In the rows, 128 means zero.
Named moves (each a turn or a mirror), then the moves between two rows, first move first; the first pair answered:
M:
[109 158 130  95 107 124 150 110  95 112 140 114 124 163 104  96 150 112
 111 204  77 157 127  94 166  95 135  79] -> [121 200 150 118  94 159  97 148 135 140 137 125 153 143 153 151 139 142
 108 191 131 127 201  96 131 111  97 154]
[111 112 137 122 131 142 141 124 138 134 112 104 147 133 122 109 155 102
 104 132 106 140 124 118 142 136 127 113] -> [115 126 143 132 127 153 121 135 155 142 113 112 156 124 139 129 148 113
 106 125 129 130 150 121 130 137 114 144]
[ 98 116 139 204 135 135 163  80  49  98 106 159 188 135 175 161 136 180
 200 142 132 134 193 153 120 117  89 136] -> [ 91  98 131 195 145 121 187  64  32  84 106 154 173 146 153 135 143 168
 200 146 111 148 163 154 136 110 105 105]
[157 161  79 154 123 134  97  47 158 125 110 128 130 150 117 129 124 137
 174 140 183 170 181 160 102 133  63 162] -> [150 134  70 136 134 109 135  23 128 103 113 119 109 168  82  87 134 119
 172 145 144 191 132 159 123 122  90 115]
H:
[ 91 107 169 133  80 121 102 231 138 125 142  97 139 137 139 148  97 180
  95 182 150 164 164 157 123 116 120 149] -> [ 85  85 172 123  85 100 124 223 113 114 141  92 126 148 127 124  98 173
  91 188 123 179 130 157 142 114 137 116]
[128 142 151 111 105 153  69 164 196 126 139 122 158  80 141 155 139 134
 121 169 135  93 129 142 116 152  90 135] -> [110  97 166  89 112 120 100 155 163 112 142 111 138  96 120 110 143 118
 108 179  87 108  72 141 147 150 130  70]
[132 179  72 142 170 151 103  93 172 156 113  73 120  93 106  90 145  88
 145 113 109 133 114 101 160  93 120 152] -> [130 170  73 137 168 141 118  85 159 147 117  75 111  97  99  79 149  85
 140 117  93 139 101 102 173  93 127 133]
[123 125 179 144 120 126 104 147 130 156 134 143 132 130 178 150 110 162
 104 125 139 120 171 130 110 137 143 146] -> [116 100 192 126 121 114 106 148 120 158 131 129 120 133 172 128 115 152
  98 131 112 127 139 126 123 135 166 110]
Z:
[113 126 156 138 122 132 101 125 171 139 145 126 149 156 143 126 132 149
 122 154 132 117 141 121 158 112 122 153] -> [109 117 160 139 122 114 121 114 149 129 154 133 146 162 137 124 123 151
 117 158 118 123 130 124 171 109 137 136]
[117 101 125 102 130 119 172  89  99 117 164 138 124 181 116 144 119 113
 101 150  88 144 100 132 130 198 168  91] -> [116 133 109  77 137 182  85 134 166 154 145  96 135 145 135 141 150  79
 109 142 130 118 101 119  97 204 141 130]
[140 145 126 133  99 123 110 138 138 128 108 117 152 148 140 109 129 119
 129 102 136 118  89 148 101 128  97 108] -> [147 149 129 150  97 114 126 129 129 121 114 131 155 156 142 125 115 136
 125 101 138 118 103 154 104 128  91 119]
[169 158 116 134 142 153  81 125 146 120 139 117 131 155 137 117 149 121
 152 118 123 115 131 131 135 114 109 151] -> [174 147 126 152 140 119 124  99 115 101 150 143 130 173 129 124 130 138
 147 122 106 127 136 138 147 113 118 135]
Pairs:
Each pair is 2 to 4 moves apart.
[182 111 112 107 146 127 159  98  91 164  94  98 111 160 119 104 112  80
 139 174 132 128  47 118 128 109 116 110] -> [178 103 168 129 130  91 174 110  68 167 103 128 120 175 153 131  86 123
 120 179 121 127  79 132 135 115 129 110]
M H Z Z
[ 99 129 200 122 127 145  93 187 177 147 145  87 121 125 156 120 125 132
 114 122 168 112 125 118 116 138 126 133] -> [ 95 113 187 105 135 140 101 176 173 138 139  71 111 125 133  88 135 106
 118 125 150 121  88 116 125 134 137 109]
Z M Z
[139 142 124 136 100  73 198 112  95  92 122 175 112 121  93 139  98 153
 142 134 128 125 151 122 132 123 135 107] -> [151 174  90 141 105 111 169 118 129 100 114 167 124 105  90 153 111 145
 157 124 164 111 170 123 107 124 103 148]
H M H
[217 212  56 156  99 104 155  74 117 128 150 118 110 151  91 133 177 120
 152 136 148  93 153  65 181  76  77 168] -> [218 216  65 161  91 104 148  80 120 137 153 126 115 154 106 143 168 132
 149 135 155  90 173  69 174  81  75 179]
Z Z H Z
[127 141 112 127 147 119 208  72 137  91 104 123 110 145  92 112 134  84
 166 135 145 120 118 132 111 148 104 100] -> [130 155  96 121 147 141 185  83 159 101  95 115 116 133  92 118 142  73
 172 131 164 115 125 128  99 147  90 121]
H M Z
[115 127 166 105 119 164  58 134 166 164 115 107 148  96 135 121 130 133
 116 122 141 123 112 138 132 142  89 181] -> [131 139 170 148 110 128 118  98 127 138 132 157 159 125 133 160  96 179
 118 118 144 132 154 150 144 139  82 191]
Z M H
[145 134 173 118 127 113  89 152 157 160 131 162 129 136 168 130 122 146
 116 108 136 123 166 128  94 124 123 140] -> [152 146 151 123 128 123  89 145 166 157 126 161 131 131 157 132 124 144
 124 106 146 119 171 127  87 120 111 152]
M H M H
[109 158 101 169 144 189  95 133 146 139 116 111 155  97 131 164 146 109
 121 113 158 122 146 147 104  99 121 145] -> [ 79 112 154 138 143 165  80 161 134 157 114  92 144  99 155 133 148 101
  96 127 124 130 108 140 119 105 161  94]
H H M H
